In the data rows, 128 means zero.
Here are some rows, each followed by its group. Groups can overlap.
(123, 127, 123, 109, 122, 112, 138, 142) O
(136, 98, 127, 135, 123, 171, 110, 136) M
(137, 102, 120, 143, 109, 104, 139, 120) O
(166, 85, 105, 151, 127, 181, 161, 105) M
(135, 102, 123, 132, 134, 129, 98, 103) M
(114, 126, 155, 106, 100, 109, 138, 169) O
(165, 86, 140, 149, 161, 137, 91, 52) M
(147, 93, 139, 145, 137, 115, 136, 96) O
(142, 150, 138, 97, 139, 113, 145, 169) Z
(108, 121, 134, 125, 125, 130, 125, 143) O
(123, 164, 118, 121, 135, 127, 151, 139) Z
(110, 105, 166, 122, 118, 176, 103, 156) Z
(145, 146, 160, 104, 164, 202, 157, 123) M
(131, 186, 121, 113, 145, 98, 141, 143) Z
(142, 161, 139, 94, 185, 147, 139, 126) M
(140, 112, 120, 145, 142, 142, 118, 103) M
(144, 137, 101, 145, 127, 158, 135, 98) M
(136, 111, 131, 125, 106, 91, 147, 143) O
(123, 177, 154, 129, 156, 124, 147, 152) Z
(140, 125, 95, 126, 108, 154, 114, 120) M
(114, 123, 139, 134, 133, 169, 132, 154) Z
(109, 157, 141, 130, 149, 124, 161, 134) O
(127, 163, 148, 126, 160, 101, 179, 124) O
(128, 110, 171, 106, 139, 132, 95, 156) Z
(124, 139, 128, 111, 128, 128, 135, 149) Z
(114, 158, 122, 159, 150, 129, 161, 145) Z
(128, 112, 110, 135, 132, 121, 123, 131) Z
(137, 139, 137, 152, 180, 165, 166, 90) M
(137, 113, 130, 153, 133, 122, 151, 119) O
(104, 151, 100, 128, 100, 86, 118, 136) O
(86, 167, 164, 134, 121, 160, 138, 129) O
(102, 126, 91, 130, 59, 99, 101, 112) O
(120, 98, 152, 157, 142, 105, 134, 117) O
(150, 127, 124, 146, 155, 192, 174, 89) M
(120, 104, 120, 123, 105, 170, 115, 161) Z
(136, 133, 121, 108, 134, 119, 142, 159) Z
(113, 127, 106, 126, 93, 90, 118, 134) O
(152, 99, 164, 119, 107, 118, 151, 159) O
Which group is second nearest to each row below, going by the average distance to the group's rows?
(159, 130, 127, 81, 150, 128, 124, 114) M
Group O spreads out most along one direction. Which other group's direction of most spread is closest to that one?
M
Which group is nearest to each row below, going by the distance to the centre of the group?
(115, 128, 110, 141, 95, 120, 94, 135) O
(112, 102, 121, 119, 90, 124, 70, 99) O
Which group is nearest to each row below, going by the distance to the group's nearest row?
(150, 84, 142, 134, 134, 177, 111, 105) M
Which other group has its centre nearest to the centre of group Z?
O
A new table starts here, with new groups. Each row is followed by its group. Groups can overlap.
(123, 116, 133, 83, 120, 129, 137, 106) 1
(138, 155, 124, 87, 173, 114, 124, 111) 2
(157, 110, 122, 166, 107, 159, 129, 123) 3
(84, 128, 127, 105, 111, 140, 126, 146) 4
(123, 132, 134, 111, 166, 118, 143, 93) 2
(159, 139, 130, 100, 141, 126, 124, 128) 2
(68, 109, 123, 60, 125, 133, 151, 132) 4
(155, 116, 124, 188, 99, 142, 126, 142) 3
(82, 131, 131, 109, 107, 107, 144, 147) 4
(138, 103, 131, 166, 111, 126, 127, 153) 3
(127, 158, 120, 138, 180, 93, 98, 116) 2
(137, 155, 122, 137, 169, 154, 106, 132) 2
(151, 104, 141, 102, 90, 134, 135, 122) 1
(138, 94, 134, 102, 87, 151, 116, 131) 1
(154, 115, 138, 178, 78, 148, 111, 134) 3
(160, 143, 132, 158, 106, 140, 71, 157) 3
(117, 179, 135, 90, 131, 99, 93, 143) 2
(163, 121, 131, 145, 107, 132, 106, 150) 3
(154, 154, 110, 121, 166, 141, 101, 122) 2
(164, 110, 129, 150, 119, 129, 147, 116) 1
(143, 176, 117, 138, 193, 95, 139, 106) 2
(120, 136, 132, 120, 129, 131, 135, 133) 4
(131, 179, 123, 150, 143, 104, 116, 127) 2
(148, 157, 131, 101, 138, 111, 94, 129) 2
(143, 87, 126, 125, 109, 150, 160, 122) 1
(136, 149, 115, 123, 134, 103, 117, 142) 2
(108, 136, 132, 99, 107, 126, 143, 163) 4
(98, 139, 130, 139, 149, 139, 161, 137) 4
(81, 105, 131, 150, 105, 147, 166, 135) 4
(101, 117, 121, 136, 116, 129, 158, 128) 4
(123, 145, 143, 142, 98, 164, 121, 160) 3
(143, 154, 128, 139, 136, 129, 118, 128) 2
(147, 123, 120, 97, 126, 111, 71, 157) 3
(134, 124, 135, 154, 105, 137, 118, 161) 3
(163, 120, 122, 121, 149, 135, 111, 95) 2
(90, 154, 117, 156, 161, 100, 155, 153) 2
Which group is nearest to each row below, going by the average distance to the group's rows?
(75, 156, 128, 135, 132, 111, 165, 148) ~ 4
Which group is nearest to each row below, going by the distance to the centre of the group?
(109, 141, 134, 161, 114, 130, 115, 157) ~ 3
(95, 131, 136, 124, 116, 126, 130, 133) ~ 4
(68, 144, 113, 116, 133, 153, 118, 148) ~ 4
Which group is second nearest to each row below, going by the average distance to the group's rows?
(150, 120, 118, 121, 160, 148, 108, 119) ~ 1
(117, 103, 132, 109, 94, 126, 159, 105) ~ 4
(145, 110, 140, 122, 130, 131, 156, 115) ~ 4
(133, 158, 132, 111, 173, 84, 138, 102) ~ 4
(160, 142, 125, 148, 116, 136, 80, 132) ~ 2
